[[ -8 -47  14  17 -61 -31  12  26 -40  -7 -34  18]
 [ -1 -21   4 -33  58 -23 -46 -21 -46  -1  56 -46]
 [ 22  23  20  59   0  44  29 -31  35  14 -56  22]
 [-16   7  23  11 -34 -39  32  32 -11  10 -59  66]]
=>
[[ -8 -47  14  17 -61 -31  12  26 -40  -7 -34  18]
 [ -1 -21   4 -33  58 -23 -46 -21 -46  -1  56 -46]
 [-16   7  23  11 -34 -39  32  32 -11  10 -59  66]
 [ 22  23  20  59   0  44  29 -31  35  14 -56  22]]

[[ 45 -77 -38 -26 -69 -51 -38]
 [-13 -43  37 -13 -54 -40 -16]
 [ 62  65 -59  28 -22  15  72]
 [-32  -7 -14 -45   5 -66 -53]
 [ 64 -72  18  74 -24  12 -20]
 [-70  -2 -33 -79  81 -16  16]
 [ -1  81 -34 -28  24  52 -52]]
=>
[[ 45 -77 -38 -26 -69 -51 -38]
 [ 64 -72  18  74 -24  12 -20]
 [-13 -43  37 -13 -54 -40 -16]
 [-32  -7 -14 -45   5 -66 -53]
 [-70  -2 -33 -79  81 -16  16]
 [ 62  65 -59  28 -22  15  72]
 [ -1  81 -34 -28  24  52 -52]]

[[-28 -19 -71   2]
 [-50  13  -5 -29]
 [-58 -29 -42 -54]
 [-30 -39 -62  30]]
=>
[[-30 -39 -62  30]
 [-58 -29 -42 -54]
 [-28 -19 -71   2]
 [-50  13  -5 -29]]

[[ 45 -88  46   0]
 [ -4  60  51  13]
 [ 60 -44  34  17]
 [-32 -80  33 -39]
 [-30  11   6  36]
 [ 21  70  -4  13]
 [-10 -11  10 -15]
 [-33  45   8 -28]
 [ 14 -15 -39  -7]
 [-51 -25   7  11]
 [ 16  16  36 -26]]
=>
[[ 45 -88  46   0]
 [-32 -80  33 -39]
 [ 60 -44  34  17]
 [-51 -25   7  11]
 [ 14 -15 -39  -7]
 [-10 -11  10 -15]
 [-30  11   6  36]
 [ 16  16  36 -26]
 [-33  45   8 -28]
 [ -4  60  51  13]
 [ 21  70  -4  13]]

[[-25  13   0 -66]
 [ 63  -7  42  43]
 [-13  24 -63  -1]
 [ 23 -39   9   2]
 [-62  51   9  31]
 [-40  47  -6  18]
 [ 15 -53  59  51]
 [-32  -8  34 -65]
 [-31  -9  23  52]
 [-56  56  58  57]]
=>
[[ 15 -53  59  51]
 [ 23 -39   9   2]
 [-31  -9  23  52]
 [-32  -8  34 -65]
 [ 63  -7  42  43]
 [-25  13   0 -66]
 [-13  24 -63  -1]
 [-40  47  -6  18]
 [-62  51   9  31]
 [-56  56  58  57]]

[[  2  61 -59  57]
 [-80 -34 -24 -39]
 [-11  72 -53  45]
 [ 52   3  49  70]
 [  2  22  79  53]
 [ 24  23 -54  72]]
=>
[[-80 -34 -24 -39]
 [ 52   3  49  70]
 [  2  22  79  53]
 [ 24  23 -54  72]
 [  2  61 -59  57]
 [-11  72 -53  45]]
---
[[ -4  -2   3  -1   2]
 [ 81 -20 -17  74  -2]
 [ 12  35 -20  15 -10]
 [ -9  -7   4  -5  -7]]
=>
[[ -2   3]
 [-20 -17]]

[[ 29 -60 -82]
 [ 93  60 -15]
 [ 92  64   1]
 [  9 -45 -61]]
=>
[[-60 -82]
 [ 60 -15]]

[[ 37  -3   4]
 [ 19  -1  -2]
 [-47  20  55]
 [ 53 -82 -69]]
=>
[[-3  4]
 [-1 -2]]

[[ 37 -24 -24]
 [-67 -42   2]
 [ 33 -19 -34]
 [ -4  54 -24]]
=>
[[-24 -24]
 [-42   2]]

[[-40  27   9]
 [-77  47  20]
 [ -3  15  -6]]
=>
[[27  9]
 [47 20]]

[[-24 -37 -68  53]
 [-21  46  57 -35]]
=>
[[-37 -68]
 [ 46  57]]

[[ 23  65 -10]
 [ 42 -21  17]
 [-72  11   3]]
=>
[[ 65 -10]
 [-21  17]]
---
[[  6   8  -5  -7   5  -1  14  -8]
 [ 26  45 -21 -35  22  -6  82 -34]
 [  5  10  -5  -5   5  -2  17 -10]
 [  5   9  -5  -5   5  -1  20  -7]
 [ 23  46 -30 -24  35  -7  79 -47]
 [  5  11  -5  -6   7  -1  24 -10]
 [  8  14  -9  -8   7  -2  26 -12]
 [  4   7  -4  -3   4  -1  12  -6]]
=>
[[  4   7  -4  -3   4  -1  12  -6]
 [  6   8  -5  -7   5  -1  14  -8]
 [ 26  45 -21 -35  22  -6  82 -34]
 [  5  10  -5  -5   5  -2  17 -10]
 [  5   9  -5  -5   5  -1  20  -7]
 [ 23  46 -30 -24  35  -7  79 -47]
 [  5  11  -5  -6   7  -1  24 -10]
 [  8  14  -9  -8   7  -2  26 -12]]

[[-48 -30 -39  -6 -41]
 [-64   8 -64 -13 -30]
 [-41 -30 -44  22 -50]
 [ 44 -60  47   3  14]
 [ 80 -39  80  30  18]
 [ 19  54  21  -1 -42]
 [-11 -67 -15  37  50]]
=>
[[-11 -67 -15  37  50]
 [-48 -30 -39  -6 -41]
 [-64   8 -64 -13 -30]
 [-41 -30 -44  22 -50]
 [ 44 -60  47   3  14]
 [ 80 -39  80  30  18]
 [ 19  54  21  -1 -42]]

[[-90  14  26  36  49  12  -6  18  23  25  -6]
 [ 57  23  39  37  -6  -9  14  14  21  -1   6]
 [ 10 -46 -59  30 -85 -15   6   1   8   9  -3]
 [ 73 -19 -22  -7   1  35   3   7 -17  70  20]
 [-49  -6 -47   2  27  -8 -19 -28  -3  24  18]
 [-14   9 -67  -2  -4  10 -42  -9   7 -14  19]
 [ 88  31   1 -26  85  24  -2  32 -33  18  -1]]
=>
[[ 88  31   1 -26  85  24  -2  32 -33  18  -1]
 [-90  14  26  36  49  12  -6  18  23  25  -6]
 [ 57  23  39  37  -6  -9  14  14  21  -1   6]
 [ 10 -46 -59  30 -85 -15   6   1   8   9  -3]
 [ 73 -19 -22  -7   1  35   3   7 -17  70  20]
 [-49  -6 -47   2  27  -8 -19 -28  -3  24  18]
 [-14   9 -67  -2  -4  10 -42  -9   7 -14  19]]

[[ -6 -30   6  -5   2  50  24]
 [-21 -38  -1  -1  -5 -40   0]
 [-75  24   0   2   4  20  21]
 [-38  47  -4  -2   3 -23 -20]]
=>
[[-38  47  -4  -2   3 -23 -20]
 [ -6 -30   6  -5   2  50  24]
 [-21 -38  -1  -1  -5 -40   0]
 [-75  24   0   2   4  20  21]]

[[ 16  -8  72  18]
 [-50 -16 -49 -42]
 [-16 -12 -31 -13]
 [-34 -21  52 -38]]
=>
[[-34 -21  52 -38]
 [ 16  -8  72  18]
 [-50 -16 -49 -42]
 [-16 -12 -31 -13]]

[[-20  22  65  17  12  10  48   1   0]
 [  5  13  11 -31 -50 -20  89 -25  53]
 [-49 -35   8 -25   9 -42  72  23  16]
 [ 15  20  -1 -28   5  -2  39  34  15]
 [ -7   9  46  26  -9 -43  18  -5 -44]]
=>
[[ -7   9  46  26  -9 -43  18  -5 -44]
 [-20  22  65  17  12  10  48   1   0]
 [  5  13  11 -31 -50 -20  89 -25  53]
 [-49 -35   8 -25   9 -42  72  23  16]
 [ 15  20  -1 -28   5  -2  39  34  15]]

[[ 22  29 -19  16 -23   4]
 [-25  33  -3  42   8   6]
 [-16  -9   0   1   1 -18]
 [-21  31  24  56  18   2]
 [-29  39  24  47  15 -10]
 [-14  13 -77  23 -12  50]
 [ 13 -37   6  14   9  24]
 [-10   9 -77  25  -9  46]
 [ 38  29  -9  28 -33  38]]
=>
[[ 38  29  -9  28 -33  38]
 [ 22  29 -19  16 -23   4]
 [-25  33  -3  42   8   6]
 [-16  -9   0   1   1 -18]
 [-21  31  24  56  18   2]
 [-29  39  24  47  15 -10]
 [-14  13 -77  23 -12  50]
 [ 13 -37   6  14   9  24]
 [-10   9 -77  25  -9  46]]
